Small tables with named rows and columns. After each table, cells are looked up by row and column.

Tad =
          Moga    Rek    Pak    Ziz  Sokiz    Kep   Bato
Ponaben  15936  70002  13367  92110  75279  31858  90983
Tuper    28458  77068  72860  78785  61682  41665  72705
Mekizof  77973  15526  87371  33830  17550   6995  30565
Patam    79534  31721  21226  87974  58992  10964  35055
Pezome   89238  97037  87550  18319  27235  53155   8787
Bal       4094  38792  45909   8422  22005  76828  36990
Vesop    30359  91002  58971  74959  61145  58687  40827
Non      22504  50921  96698  53481  26326  45051  95069

Kep of Mekizof: 6995
Rek of Pezome: 97037
Pak of Ponaben: 13367
Rek of Patam: 31721
Kep of Non: 45051
Kep of Tuper: 41665
Moga of Non: 22504
Ziz of Ponaben: 92110
Sokiz of Vesop: 61145
Pak of Mekizof: 87371
Moga of Mekizof: 77973
Rek of Non: 50921
Moga of Ponaben: 15936
Sokiz of Bal: 22005
Bato of Tuper: 72705
Pak of Non: 96698
Rek of Bal: 38792
Ziz of Pezome: 18319

Rel.csv
,Rigafe,Ziv,Fufika,Kos
Zasol,193,196,184,191
Gef,139,173,163,175
Lugukof,32,106,118,113
Kezar,90,179,241,138

Ziv of Zasol is 196
Ziv of Lugukof is 106
Rigafe of Lugukof is 32
Rigafe of Kezar is 90
Fufika of Zasol is 184
Kos of Lugukof is 113
Rigafe of Gef is 139
Fufika of Kezar is 241
Fufika of Gef is 163
Fufika of Lugukof is 118
Kos of Zasol is 191
Kos of Gef is 175
Kos of Kezar is 138
Rigafe of Zasol is 193
Ziv of Kezar is 179
Ziv of Gef is 173

Nirofar
columns: Ginem, Parifo, Sof, Nuf, Piv, Dudi
Lopa: [250, 168, 65, 42, 76, 129]
Vubo: [137, 76, 76, 103, 86, 25]
Puz: [225, 214, 138, 85, 80, 145]

Puz, Dudi: 145
Vubo, Parifo: 76
Puz, Sof: 138
Lopa, Parifo: 168
Lopa, Ginem: 250
Lopa, Piv: 76
Vubo, Piv: 86
Puz, Parifo: 214
Lopa, Nuf: 42
Puz, Ginem: 225
Vubo, Nuf: 103
Vubo, Sof: 76
Puz, Piv: 80
Lopa, Sof: 65

Norita:
|  | Mek | Dasegim | Zelota | Duretag |
|---|---|---|---|---|
| Tusi | 138 | 179 | 214 | 157 |
| Sidavav | 206 | 113 | 39 | 54 |
| Pesid | 43 | 110 | 104 | 147 |
| Ruk | 122 | 77 | 133 | 11 |
| Mulifuf | 155 | 65 | 100 | 111 |
| Soz | 235 | 142 | 97 | 214 |
| Bines | 156 | 196 | 210 | 208 |
| Vizi | 236 | 38 | 77 | 57 |
| Zigod | 93 | 112 | 84 | 181 |
| Sozani | 236 | 41 | 50 | 67 |
| Zubopun | 155 | 47 | 48 | 178 |

What is the Mek of Zigod in Norita? 93
What is the Zelota of Mulifuf in Norita? 100
What is the Dasegim of Zigod in Norita? 112
What is the Duretag of Sidavav in Norita? 54
What is the Zelota of Bines in Norita? 210
What is the Zelota of Tusi in Norita? 214
What is the Mek of Ruk in Norita? 122
What is the Mek of Tusi in Norita? 138

Fakadu =
	Fam	Sakof	Bamal	Namav	Nok	Rebabeg	Sofe	Virusub	Naro	Dobudi
Nas	0.6	0.1	-0.2	-0.3	0.2	0.3	0.1	0.1	0.1	0.2
Mit	0.3	-0.2	0.0	0.1	-0.3	0.0	0.2	-0.3	-0.2	0.1
Bubuni	0.3	0.3	-0.1	0.2	-0.4	-0.2	0.2	-0.1	0.2	0.3
Ritu	0.6	0.0	-0.1	-0.3	-0.1	0.3	0.2	0.2	0.1	0.4
Loma	0.1	0.2	-0.2	0.2	-0.3	0.1	0.3	-0.1	0.5	0.3
Silimug	0.6	-0.2	-0.1	0.5	0.1	0.2	0.2	0.0	0.1	0.2
Noz	0.1	-0.3	0.2	0.0	-0.1	0.2	0.2	0.1	0.6	-0.2
Furipu	0.3	0.0	-0.1	-0.2	-0.5	0.1	0.1	0.0	-0.1	0.1
Rimolel	0.5	-0.2	-0.2	0.3	-0.1	0.2	0.4	0.1	-0.1	0.3
Fifetim	0.3	-0.1	0.0	0.3	-0.1	-0.3	0.5	0.0	0.1	-0.2
Lebin	0.4	0.5	0.0	0.0	0.0	-0.1	-0.1	-0.2	0.4	0.1
Vokofe	0.2	-0.2	0.1	0.0	-0.1	0.1	0.3	-0.4	0.5	0.2
Lororan	0.3	-0.2	0.0	0.2	-0.4	0.2	0.1	-0.2	0.1	0.4

Bamal of Loma: -0.2
Namav of Nas: -0.3
Naro of Vokofe: 0.5
Namav of Ritu: -0.3
Sofe of Vokofe: 0.3
Dobudi of Noz: -0.2
Nok of Fifetim: -0.1
Dobudi of Nas: 0.2
Nok of Silimug: 0.1
Fam of Ritu: 0.6
Dobudi of Ritu: 0.4
Namav of Noz: 0.0
Bamal of Lororan: 0.0
Sakof of Silimug: -0.2
Sofe of Ritu: 0.2
Sofe of Bubuni: 0.2
Virusub of Lororan: -0.2
Dobudi of Mit: 0.1
Naro of Bubuni: 0.2
Row with the largest Namav: Silimug

Lubu:
cols = Befeta, Tun
Mitotik: [8.26, -4.90]
Sos: [8.24, -6.30]
Sugo: [3.46, 5.80]
Geb: [3.36, -1.18]
Patas: [-3.54, 4.58]
Tupi: [-4.40, 9.38]
Nis: [-3.43, -6.66]
Nudun: [5.08, -2.57]

Nudun, Befeta: 5.08
Geb, Befeta: 3.36
Mitotik, Tun: -4.90
Tupi, Befeta: -4.40
Sugo, Befeta: 3.46
Sos, Befeta: 8.24
Mitotik, Befeta: 8.26
Sos, Tun: -6.30
Sugo, Tun: 5.80
Tupi, Tun: 9.38
Nis, Tun: -6.66
Patas, Tun: 4.58
Patas, Befeta: -3.54

Zago:
|  | Todat | Pavep |
|---|---|---|
| Fasip | 17.95 | 7.14 |
| Puv | 20.32 | 9.92 |
| Geruram | 94.09 | 91.83 |

What is the Pavep of Puv in Zago? 9.92
What is the Todat of Fasip in Zago? 17.95
What is the Todat of Geruram in Zago? 94.09
What is the Pavep of Geruram in Zago? 91.83
What is the Todat of Puv in Zago? 20.32
What is the Pavep of Fasip in Zago? 7.14
Which row has the largest Pavep? Geruram

Nizuzib
            Vuv   Roniz  Gilesa
Lan      -0.967   0.882   0.867
Rus       0.841  -0.398  -0.342
Ginov    -0.984   0.446   0.409
Gonumik   0.999  -0.692  -0.680

Ginov, Roniz: 0.446
Rus, Gilesa: -0.342
Lan, Gilesa: 0.867
Ginov, Vuv: -0.984
Gonumik, Vuv: 0.999
Gonumik, Gilesa: -0.680
Gonumik, Roniz: -0.692
Rus, Vuv: 0.841
Rus, Roniz: -0.398
Lan, Vuv: -0.967
Lan, Roniz: 0.882

Rom.csv
,Dis,Loz
Temimup,122,64
Gilu,45,6
Temigi,54,14
Biriter,119,47
Lebe,126,66
Zogas,153,29
Buz,57,22
Rafilal,121,79
Kogul,126,64
Daza,56,231

Temigi, Loz => 14
Biriter, Dis => 119
Temigi, Dis => 54
Temimup, Dis => 122
Kogul, Loz => 64
Lebe, Dis => 126
Rafilal, Dis => 121
Daza, Dis => 56
Gilu, Loz => 6
Rafilal, Loz => 79
Daza, Loz => 231
Zogas, Dis => 153
Buz, Loz => 22
Kogul, Dis => 126
Gilu, Dis => 45
Lebe, Loz => 66
Buz, Dis => 57
Biriter, Loz => 47
Which row has the largest Loz? Daza

